Each path below is one point turned by a fixed rotation once a step. After each direction that follows a path, write how fast that rotation turns it, in degrees per step (0 if it stays still).
Each turn is a multiple of 5 degrees from 10 to 175, or 0.
Each row of a path follows its step; steps can be skipped.
Path 1:
step 0: .02,-.32,.12,.14,-.06,-.06,-.07,.02,-.15,.06,-.02,.21,.01,.26,-.21,.00,-.21,.25,.04,-.03,.37,.00,-.10,.05,.04,-.01,.09,-.02,-.18,.04,-.10,.03,.09,.12,-.19,.11,-.44,.20,-.09
step 2: -.11,-.02,.05,.06,.12,.05,-.27,-.21,-.17,.18,.00,-.25,.05,-.23,.10,.04,.25,-.03,-.16,-.43,-.07,.08,-.10,-.13,.14,-.04,.01,-.25,-.10,-.06,-.07,.00,-.01,.17,.17,-.03,.04,.28,.23
step 3: .10,.02,.00,-.01,-.01,.00,-.40,-.09,-.27,-.02,.06,-.13,-.35,-.07,.06,.20,.03,-.09,-.33,-.13,.32,.09,.00,-.08,.12,.08,.02,-.02,.11,-.10,.20,-.04,.07,-.04,-.13,.31,-.22,-.06,-.12
step 4: -.16,-.09,.07,.31,-.20,.09,.06,-.10,-.10,.01,.01,.06,-.05,.11,-.09,-.26,-.03,.03,.08,-.16,.27,.28,-.22,.08,-.20,-.05,-.14,.16,-.08,-.16,.10,.05,-.08,.00,-.13,.40,-.31,-.16,-.08
step 5: -.30,-.21,-.04,.10,-.07,.15,-.09,-.07,-.10,-.24,.16,.06,.15,.01,.04,-.36,.37,-.16,.13,.14,.15,.05,-.21,.03,-.06,.00,.08,-.22,-.02,.17,-.16,-.02,-.07,.14,-.07,-.17,-.29,.13,.03
step 6: .01,-.15,-.08,.03,.12,.28,-.17,-.20,-.21,.01,.07,.10,-.07,-.22,.27,.19,.03,.00,-.04,-.01,-.03,-.04,-.21,-.03,.21,-.04,-.05,.05,-.09,-.19,-.10,.10,-.04,-.07,-.05,-.29,-.25,.46,.07
step 10: -.10,.18,-.25,.12,-.04,.28,-.19,.06,-.32,.21,.22,.05,.17,-.22,.03,.03,.17,.05,.14,-.04,-.02,.06,-.33,-.08,.09,-.02,.15,-.19,-.24,-.34,.04,.01,-.01,-.03,-.04,.00,-.03,.09,-.11
step 11: -.03,-.31,-.11,.00,.13,.20,-.10,.02,-.28,.01,.11,-.07,-.03,.19,-.03,.26,.15,.04,-.04,-.21,.40,-.15,.11,-.23,.04,-.02,.06,-.05,-.34,-.10,-.08,-.11,-.04,.09,-.30,.07,-.09,-.04,.03
step 16: .02,-.21,.04,.22,-.25,.16,.09,-.13,-.03,-.14,.07,.34,.02,.06,-.15,-.15,.35,.08,.03,-.04,.19,.02,-.31,-.05,-.03,.01,.07,.18,-.32,.15,-.02,-.01,.04,.30,.05,.02,.04,-.07,.14
step 17: -.22,-.07,.11,-.15,.01,-.18,-.26,.02,-.07,-.12,.07,.23,-.10,.07,.28,.14,.07,-.05,-.04,.00,.11,-.11,-.31,-.04,-.15,-.11,.24,-.05,-.19,.05,-.02,-.02,-.12,.24,.18,-.27,-.21,.33,.05
.05,-.15,-.02,-.14,-.01,-.05,-.08,-.01,.01,-.06,.02,-.03,.05,.03,-.01,.05,-.01,.01,-.05,-.04,.00,-.05,-.02,.00,-.01,-.05,.08,-.01,.10,.05,-.05,.00,-.01,-.05,-.05,.01,-.03,.06,-.01 => 125
-.02,.03,-.09,.03,.01,-.04,-.06,.06,-.04,-.08,.02,.04,-.09,.00,-.07,.00,.06,-.10,-.06,.05,.03,-.06,.04,.00,.02,-.04,-.05,-.05,.00,.08,-.01,-.07,-.03,-.07,.01,-.05,.00,-.09,.00 => 175
.02,.08,.12,-.08,-.01,-.05,-.05,-.05,-.04,-.09,-.03,.05,-.03,.06,-.07,-.05,-.01,.03,-.03,.00,-.01,-.08,-.03,.03,-.03,.04,-.02,.09,-.04,-.01,.05,-.02,-.03,.06,-.03,.07,-.04,-.05,.05 => 85
-.01,-.01,.00,.00,.04,.12,.09,.04,.00,-.11,-.02,.03,.01,-.03,.07,-.04,-.07,.04,-.09,.04,-.06,.02,-.02,.03,.01,.07,-.08,.04,.03,.08,-.09,-.03,.05,-.02,-.05,.00,-.06,.01,.03 => 45
-.01,-.04,.12,.09,-.02,-.02,-.02,.05,.01,-.04,.06,.04,-.04,.08,.01,-.09,-.06,.00,.05,-.03,-.04,.03,-.03,-.06,-.07,-.05,.04,.00,.00,.10,-.03,.08,.02,-.02,.06,-.06,-.02,-.05,-.07 => 90
-.04,-.08,-.07,-.08,-.03,.12,.03,.07,.02,-.06,.05,.06,-.06,.05,-.02,-.05,.02,.03,.14,.03,.00,-.01,-.03,-.01,.02,.03,.05,-.03,-.07,-.04,.10,-.03,.01,-.03,.01,.03,-.05,.01,.02 => 65
Path 2:
step 1: .24,.00,-.06,.10,.09,-.16,-.20,-.16,-.04,.05,-.05,-.09,.14,-.10,-.03,-.06,-.02,.31,.02,.16,-.11,.19,-.16,.03,.10,.24,.01,.13,.19,.16,-.15,.06,-.02,.07,.39,.07,.17,-.08,-.41
step 2: -.14,.01,-.06,-.06,-.12,-.10,-.20,-.09,.08,.09,.24,.04,.14,-.15,.30,-.10,-.02,.03,.35,.29,-.11,.05,-.14,-.26,-.10,-.08,.14,-.34,.24,-.10,-.06,.11,.02,-.02,-.04,-.06,.11,-.15,-.16
step 3: .03,.18,-.11,-.21,-.02,-.10,.03,-.22,-.09,.13,.03,.10,.06,.09,.00,.31,.07,-.15,.01,-.15,-.06,.07,-.03,.03,-.21,.14,.23,-.18,.06,.13,-.02,-.01,-.08,-.25,-.04,.16,-.19,-.32,-.44
step 4: .30,.14,.03,.00,-.05,-.04,-.06,-.26,.02,.01,.02,-.01,.19,-.21,-.07,.05,-.20,.40,.08,.06,-.24,.17,-.06,.24,.01,.08,-.04,.07,.10,.16,-.11,.26,-.05,-.01,.22,-.09,.00,.02,-.35
step 6: -.17,.00,-.05,-.31,.04,-.26,.05,-.25,-.02,.06,-.04,-.03,.02,.22,-.14,.04,.05,-.07,.10,-.15,-.24,.03,-.03,.00,-.14,.30,.14,-.12,.17,.09,-.16,-.11,.14,-.11,-.01,.13,-.07,-.33,-.33
step 8: -.03,.05,-.11,.09,-.03,.00,-.24,-.07,-.16,.31,-.07,-.14,.12,-.19,.07,.10,.08,.10,.16,.28,.11,-.02,-.40,-.24,-.16,-.04,.17,-.26,.04,.16,-.05,.09,.02,.10,.18,.07,.12,-.20,-.18
step 9: -.02,.15,.03,-.24,.12,-.20,-.05,-.28,.05,.05,.21,.12,-.09,-.02,-.01,-.10,.10,-.09,.15,.08,-.36,.07,.06,.00,-.14,.18,.31,-.11,.28,.02,-.17,.04,.11,-.07,.13,.20,-.07,-.29,-.19
step 10: .11,.10,-.10,-.10,-.18,-.20,-.01,-.06,-.01,-.11,.18,.22,.33,-.27,.12,.14,-.07,.20,.23,-.22,.02,.10,-.14,.19,-.15,.04,-.06,-.03,.00,.00,-.07,.19,-.22,-.05,-.05,-.12,-.14,-.15,-.37
step 15: .30,.26,-.04,.10,.12,-.21,-.15,-.08,.04,.08,-.01,.12,.06,-.11,.06,-.04,-.10,-.15,.21,.05,-.16,-.09,-.06,.04,-.17,-.09,.22,-.27,.16,-.06,-.10,.27,.14,.20,.13,.26,.02,-.32,-.14
step 17: -.19,-.02,-.11,.13,-.10,-.10,.13,-.37,.19,.02,.10,-.13,.07,-.29,-.01,.04,.06,.15,.31,.15,.02,.12,.03,.21,-.31,.14,.14,-.14,.04,.18,-.06,.07,.06,-.09,-.01,-.14,-.14,.11,-.31
-.04,.09,-.02,.02,-.02,.00,-.04,.01,.07,.02,.02,-.10,-.01,-.02,-.04,.01,.05,.02,.10,.04,.01,.06,-.07,.03,.01,-.03,.01,-.04,-.05,-.01,.04,-.04,.00,.03,.00,.02,.16,.13,.00 => 115
-.08,.08,.01,.01,-.05,-.04,-.04,.01,-.04,.00,.03,.04,.02,.05,-.02,-.07,-.02,-.13,-.03,-.03,-.11,-.10,-.01,-.06,-.05,-.01,.05,.07,.04,.03,.02,.04,-.01,-.02,-.05,-.03,.10,.01,.00 => 110
.08,.07,.05,.04,.07,.10,.04,.01,-.07,.07,.05,-.08,-.01,-.02,-.05,.07,-.09,-.02,-.04,-.02,.00,-.07,.01,-.02,.05,-.01,-.01,-.02,-.02,.04,.02,.09,.03,.10,.07,-.01,.03,-.01,-.03 => 100
-.01,.07,-.11,.06,-.03,-.03,-.01,.06,-.08,.03,.00,.00,.07,.00,.06,.04,.01,.00,-.08,-.07,.07,.00,-.06,.00,-.07,-.07,-.02,-.05,-.02,-.10,.05,-.06,-.04,.06,-.04,.03,-.01,-.08,.02 => 140
.01,.06,-.10,-.08,.02,.03,-.06,-.02,.01,.03,-.05,.04,-.02,.02,-.05,.00,.02,-.11,.00,-.11,-.02,.04,.03,.06,.08,.01,-.01,-.03,.01,-.08,-.09,.06,.02,.01,.04,.09,-.05,.05,.00 => 120
